In the rows, 128 means zero.
One turn moves each row of this set onto another row. After a few examples, where does it send each row asked below?
q_154: [155 127 170 132 117 147 138 101 137 128 137 128 131 161 101 159 118 141
 142 139]
q_772: [120 123 160 133 127 133 129 106 146 114 135 133 109 146 109 146 121 145
 152 114]
q_57: [112 128 143 148 120 113 146 105 135 134 128 119 122 123  93 134 103 124
 155 159]
q_43: [127 107 167 115 143 144 135 114 141 118 131 121 111 137 117 148 103 132
 117 142]
q_60: [125 122 164 109 109 140 147 108 139 124 141 140 133 153 110 126 129 140
 127 126]
q_77: [127  99 158 145  95 140 116 104 146 130 127 141 126 137  91 149  96 120
 140 147]
q_492: [136 105 144 153 126 133 136 102 163 169 132 128 115 148 114 150 111 143
 125 148]
q_585: [116  99 160 139 109 150 161 106 151 139 125 119 136 133 103 160 128 123
 128 149]
q_921: [143 112 165 124 116 111 139 126 133 113 138 126 128 141  93 149 118 133
 133 130]
q_608: [117 116 146 149 113 123 141 107 143 166 138 147 116 141  94 127 118 140
 109 145]
q_404: [119 108 141 147 118 110 141 106 141 162 130 143 126 140  86 142 106 140
 117 149]
q_485: [127 116 164 149 104 149 137  85 137 145 140 129 113 140  98 117 116 112
 128 160]
q_871: [128 139 192 126 118 128 134 120 158 135 143 121 133 147 115 136 101 137
 131 138]
q_119: [105 120 161 150  99 131 144 108 161 138 134 117 113 129 126 127 123 120
 142 152]
q_765: [120 132 147 147 135 146 157 110 141 152 148 117 128 128  95 128 132 133
 147 136]
q_863: [127 134 188 135 134 140 135 113 131 131 141 117 111 146  92 138 113 124
 115 135]
q_723: [147 101 145 138 124 131 137 103 143 142 136 108 125 137 111 130 103 115
 142 169]
q_124: [118 132 170 114 129 133 136 100 142 121 130 141 129 133 102 142  88 145
 135 144]
q_62: [136 116 146 139 116 129 116 127 150 143 154 129 127 132 103 113 104 127
 150 133]
q_778: [116 114 143 156 117 123 126 114 164 163 130 131 114 146 119 148 108 143
 133 142]

q_77 moves to q_585
q_124 moves to q_43
And these:
q_778 moves to q_404
q_57 moves to q_723
q_60 moves to q_772

One turn moves each row of this set onto another row. After a few examples, where does it send each row asked below?
q_345: [134 118 120 131 140 131 124 150 138 136 122 117 121 132 137 118]
q_552: [113 106 125 120 122 147 111 131 148 136 121 112 120 115 139 171]
q_648: [122 127 148 148 122 144 111 105 146 144 126 119 113 114 141 130]
q_290: [128 117 136 143 139 119 132 153 127 154 133 129 110 128 142 130]
q_460: [113 103 150 104 146 126 136 128 130 150 115 131 132 128 148 152]
q_695: [124 126 132 137 117 150 119 116 148 145 154 106 123 122 140 133]
q_768: [123 112 134 121 118 143 109 142 119 157 139 140 133 135 136 122]
q_454: [127 125 130 137 135 129 115 121 110 126 144 116 106 124 142 135]
q_388: [119 101 145 106 135 125 134 122 137 170 125 115 135 118 126 157]
q_473: [114 106 136 119 125 124 122 111 133 145 113 113 145 112 126 162]
q_131: [119 118 139 140 147 164 109 124 125 147 140 105 119 111 138 127]
q_942: [ 96 120 142 123 137 131 127 130 135 135 126 132 110 138 140 164]
q_792: [115 108 127 114 127 144 121 125 141 143 122 112 119 117 131 179]
q_249: [132 112 133 139 135 139 124 157 134 156 134 122 126 116 123 121]
q_841: [131 121 142 143 119 146 113 115 155 148 143 116 115 113 148 137]
q_587: [140 110 141 131 134 132 120 135 111 128 138 125 119 115 150 120]
q_646: [121 113 140 133 133 159 101 122 125 175 130 111 120 113 132 131]
q_922: [128 114 140 128 119 145 112 139 115 174 127 128 130 138 139 124]
q_386: [103 119 139 117 137 130 130 121 132 134 113 130 118 136 133 168]
q_201: [126 104 142  99 128 121 124 122 129 168 130 113 125 130 119 149]
q_218: [117 112 142 121 117 128 124 109 129 154 115 111 136 111 126 169]
q_731: [135 133 147 138 123 146 129 122 143 137 139 118 107 128 135 122]
q_85: [116 100 137  97 147 131 135 125 138 144 115 119 130 135 145 154]
q_751: [127 121 140 147 134 124 121 128 117 133 143 123 106 119 155 141]
q_433: [136 110 137 137 132 133 119 129 133 130 139 121 104 113 166 139]
q_420: [113 117 143 115 136 135 133 131 140 139 110 135 110 134 140 168]
q_172: [111 106 143 104 149 125 137 128 136 145 121 110 133 140 150 141]
q_267: [117 112 144 142 141 149  97 114 131 162 124 117 131 110 135 122]
q_618: [133 117 127 141 142 130 132 154 129 153 122 114 123 133 149 124]
q_148: [119 104 143 101 132 121 127 120 134 164 127 124 126 128 118 158]
q_375: [116 110 136 124 120 122 108 112 131 144 108 112 139 111 120 153]
q_359: [121 112 139 135 124 137 122 142 116 168 119 120 143 130 149 120]
q_344: [106 113 137 137 146 144 102 122 130 154 139 118 139 112 128 120]
q_955: [120 112 129 121 133 143 121 122 136 138 107 111 117 112 138 175]
q_806: [115 120 144 141 112 155 116 135 117 152 137 125 142 123 137 125]

q_359 moves to q_648
q_420 moves to q_388
And these:
q_942 moves to q_201
q_731 moves to q_249
q_841 moves to q_618
q_454 moves to q_768
q_148 moves to q_792

